The rows below fall into families. The same turns and mirrors carry the whole set onto itself and the rows of a family onto each other. For each named row, which other rows are in its family? Write them in the order they are listed.
These 30 rows form 5 families of 6 rows each.
Z672: [ -1  -9 -11  -3 -16   4   7   9   9 -11 -10  -7  -7   3 -17  -1 -12   2
  21  -9  -3  16   7  -5  -8  -2   3  -3   0  24   1 -33 -12  -1   6  -5
   4 -13  11   1  -6  12  -2   3]
Z806: [ 18  -4 -17  -1   4   5   8   4  -1  -1  16   3   5  -4  -6   7 -15   1
  11  -2 -16  -4  -8  15 -20   8  -6   7 -23   6  23 -13  -6   1  21   4
  -2  -2 -11   2 -10  -9  15   1]
Z909: [  6   3  -7  -6  -3   5  17  -7  -6   3   4  -1   8  11 -12  -7   4  -2
   4  -8 -16   0   0   5 -17  11  13  -2  -7   5 -12 -17  -8   5  21 -15
  -9  -4 -17  12   0  19 -16  22]
Z640: [ 23  -8  -9  -1 -14  -5  12  -6   7   7 -23  14  15  16   5   1 -13 -10
  10  -2   8   3 -16  21  12  -1 -20  15   7   2  -5   0  -4 -12  -5   2
  13  -9  -4   1   2  -4  -6 -17]
Z163: [ 10  -3 -16  -8   2   5  -4  13  -6 -10  13   5  12   4  -3   6  -3   5
  16  -9  -7  -8 -12  10 -18   0   3 -10 -13   7  15 -16  -6  12  15   3
   2   1 -11  -3 -14 -21  12   1]
Z605: [ -5  -3 -16   1  -6 -12  13   9 -16  17  17   1  10  -5   0   2  -7 -18
   8  14   3  22  -7  13  31  12  -7   9   8  13  -8 -10  -9  -2  -7   6
 -14  -6  -7 -13  -6   6   7   2]
Z492: [ 29 -13  -2   5 -10  -6  10 -14   7   9 -14  19  18  17  -2   1  -9 -20
  16   2   6   4 -18  13  12   7 -11  16   8   2  -4   3  -4 -11  -7   3
  10  -3   0  -7   5   1  -6 -11]
Z638: [ 26  -6   1   5  -3 -11  13 -18  -4   6 -12  10  21  17   0   2  -2 -14
  14   2   2  -4 -19  21  12   7 -10  12   4   4  -7   5  -1  -6  -4   1
  19  -1   6   4   4   9  -7 -18]
Z912: [ 16 -10 -13   1  10   7   1  12  -9  -8  15  15   9  10  -6   6 -11   8
  12  -8  -6 -10 -13  11 -17  13   6  -3 -11  -1  20 -13  -9   0  14   5
   3   0  -6  11  -3 -11  18   3]
Z945: [  1   3 -21   0 -13 -12  17   3  -9  13  12  -1   6 -10   0   3   3 -27
   9   8  -2  19 -11  23  23   9 -11   8  12   3  -6  -7 -11   3   6   1
  -1   4  -5 -23  -4  14  10  -5]
Z575: [ 11   7 -10   3  -8  16   1 -15 -12   7   7   9  18  18 -17  -3   2  -6
  10   5 -17  -3  -4  -2 -17   8   7  -7  -9  12  -9 -13 -11   9  12 -19
  -5  -6 -15  12  -5  11 -15  12]
Z66: [  5   3 -10 -11 -15  12   8 -19 -12   6   7  12  17  18 -11  -1  -6  -1
   6   1 -20   2  -8  -1 -19  11  14  -1  -2  10 -12 -22 -13   5  16 -17
   2 -10 -14   7  -5  14 -16   8]
Z459: [  4   2  -3   9 -10 -11  12  14  -3   4  -4  -1  -1   5   2 -11   3   4
   9  -2 -12  15 -14  30  16   7  -1 -13   4  -8 -28  -1 -11 -10   0  -1
   0   8   0  12   5  -9  23  -2]
Z885: [ -3  -3 -12  -4  -8  -6  26  -4 -10  13  18   0  15  -1   2   3  -3 -16
  -4   3   9  10 -14  17  23  10 -11  19   4   6  -6  -9 -13  -3   3   5
 -12   0 -14 -21   0  -3  12   2]
Z998: [ 15  -4 -15  -1   8  13  -4  13  -8 -12  17   4   8   7 -11   3  -4   4
  16   3 -10  -2  -7  12 -14   4  -2  -2 -11   1  25 -13 -12  -2   9   0
   4   2  -4   8  -1 -16  21   7]
Z85: [  9   5  -8  -2   3  16   5 -15  -3   1   4   4  15  12 -13   0  -5  -3
   5  -3 -19  -3  -1   3 -15  12  19  -5  -5  13 -11 -19  -8  -2  20 -11
  -4  -2 -20   5  -2  16 -16  16]
Z105: [ 11   2  -3   9 -11 -11   7   6   6  -1  -3  -2   7   2  -3  -8   2   1
  13  -9  -6  10 -13  22   9  14  -4 -11  15  -6 -35   5 -12 -12  -8   0
  -5   7   3  11   9 -14  14   5]
Z917: [  1   0  -5   7 -11 -14  11   5   0   5  -6  -2   8   5   6 -15   5   3
   5  -4   1   9 -10  21  10  19  -6  -7  16  -6 -35   4  -9  -8   2  -5
  -5  -5   0  17   5 -11   9  13]
Z406: [  5   0 -14  -8  -2  12   0 -10  -9  -4   1  11  21  13 -12  -5   8   0
  16 -13 -12  -1  -7  -5 -16  12  12  -3   4  10  -7 -12  -6  12  24 -17
  -4 -10 -18   3  -8  11 -15   8]
Z691: [ -2   2 -19  -4  -5 -12  16  -1 -10  19  13  10   8  -1  -2   2  -2 -15
   1  11   8  25 -11  17  24  14  -5  14   8  12  -7 -14  -9 -12  -1   1
  -9  -7  -5 -16  -6  18  11   1]
Z333: [ 26 -10  -2  -1  -2  -2   6 -15  -6   6  -7   9  20  18   1  -1 -12 -16
  24   5  -1   6 -14  21  22   0 -13  14   6   5  -8   1  -7  -6  -5  -1
  18  -5   0  -2   7   5 -16 -15]
Z757: [ -4  -1 -11  -8 -11   5   4  11  -1  -8 -12   0   1   8 -22  -9 -10   0
  16  -6  -1  19   6  -4  -6  -4  -6  -5   1  16  12 -30 -11   8  -3 -13
  -4 -16  12   0  -4  16   4   2]
Z702: [ -4   2 -14  -2  -9  -6  21  -1  -6  15  14   7  14  -5  -3   1  -6 -21
   0  10   5  18  -9  18  22  15  -4   8  13   5  -9 -15  -8  -9  -9   5
 -15   1 -10 -24   0   1  13   5]
Z736: [ 23  -2 -11   2  -8  -4   3 -15   0  11 -21  12   9   9   5  -4  -4 -17
  21   6   4   1 -17  28  14   6  -7   7   4  -5  -8   6 -12  -4  -6   3
  18  -1  -3  -8  -7  15  -7 -12]
Z330: [ -6  -6  -9  -7 -16  -1  11  15   0  -5  -5   1  -1   2 -18   1  -8  13
  19 -15  -3  15   6  -3  -1  -5  -2  -2   2  14  10 -34  -3   6   4 -12
  -1 -15  15   2  -8   6   6  -1]
Z925: [ -1 -10 -18  -4 -15   3  15  11  10 -14 -15  -3  -2   6 -13  -2 -12   7
  23  -7   2  11   8   9 -14   0  -2   2  -6  12   8 -28  -9  -3   2  -7
   9 -20  12   8  -6  13  -3   4]
Z647: [  8   1 -11  13  -2 -20   2  14   3   7  -4   1   8  -2   0  -9  13  -1
  10  -3  -7   9  -9  29  18  13  -2 -12   5 -16 -23  13 -12  -4   0  -2
   4   8   2   4   4   0   9   7]
Z213: [  8   1  -2   6  -2 -15   0  12  -3   3  -8  -5   9   7   0 -13  -7   1
  15  -5 -10  19 -16  28  17  11  -1 -14   7 -10 -26   4 -14  -4  -5  -2
  -3   5  -7  19   6 -11  13   0]
Z812: [ -7  -8 -22 -13 -14   7   3  17   2  -7 -13  12   3   4 -15  -8  -4   5
  20  -6   1  15  11  -2  -8  -2   4  -6   2  17   9 -28 -11   8  10  -3
   8 -18   2  -6  -5   1  -3  -2]
Z678: [ 17 -12 -11   5  10   3   0  12   4 -10  11   2   8   2  -7   8 -14  -1
  12  -3 -14  -2  -9   9 -15   9   4  -2 -15   5  25 -17  -2  -4  18   2
   1   1  -6   3  -6 -12  18   6]

Same family as Z647: Z163, Z945, Z406, Z736, Z812
Same family as Z330: Z638, Z912, Z66, Z459, Z691
Same family as Z492: Z672, Z85, Z105, Z702, Z678

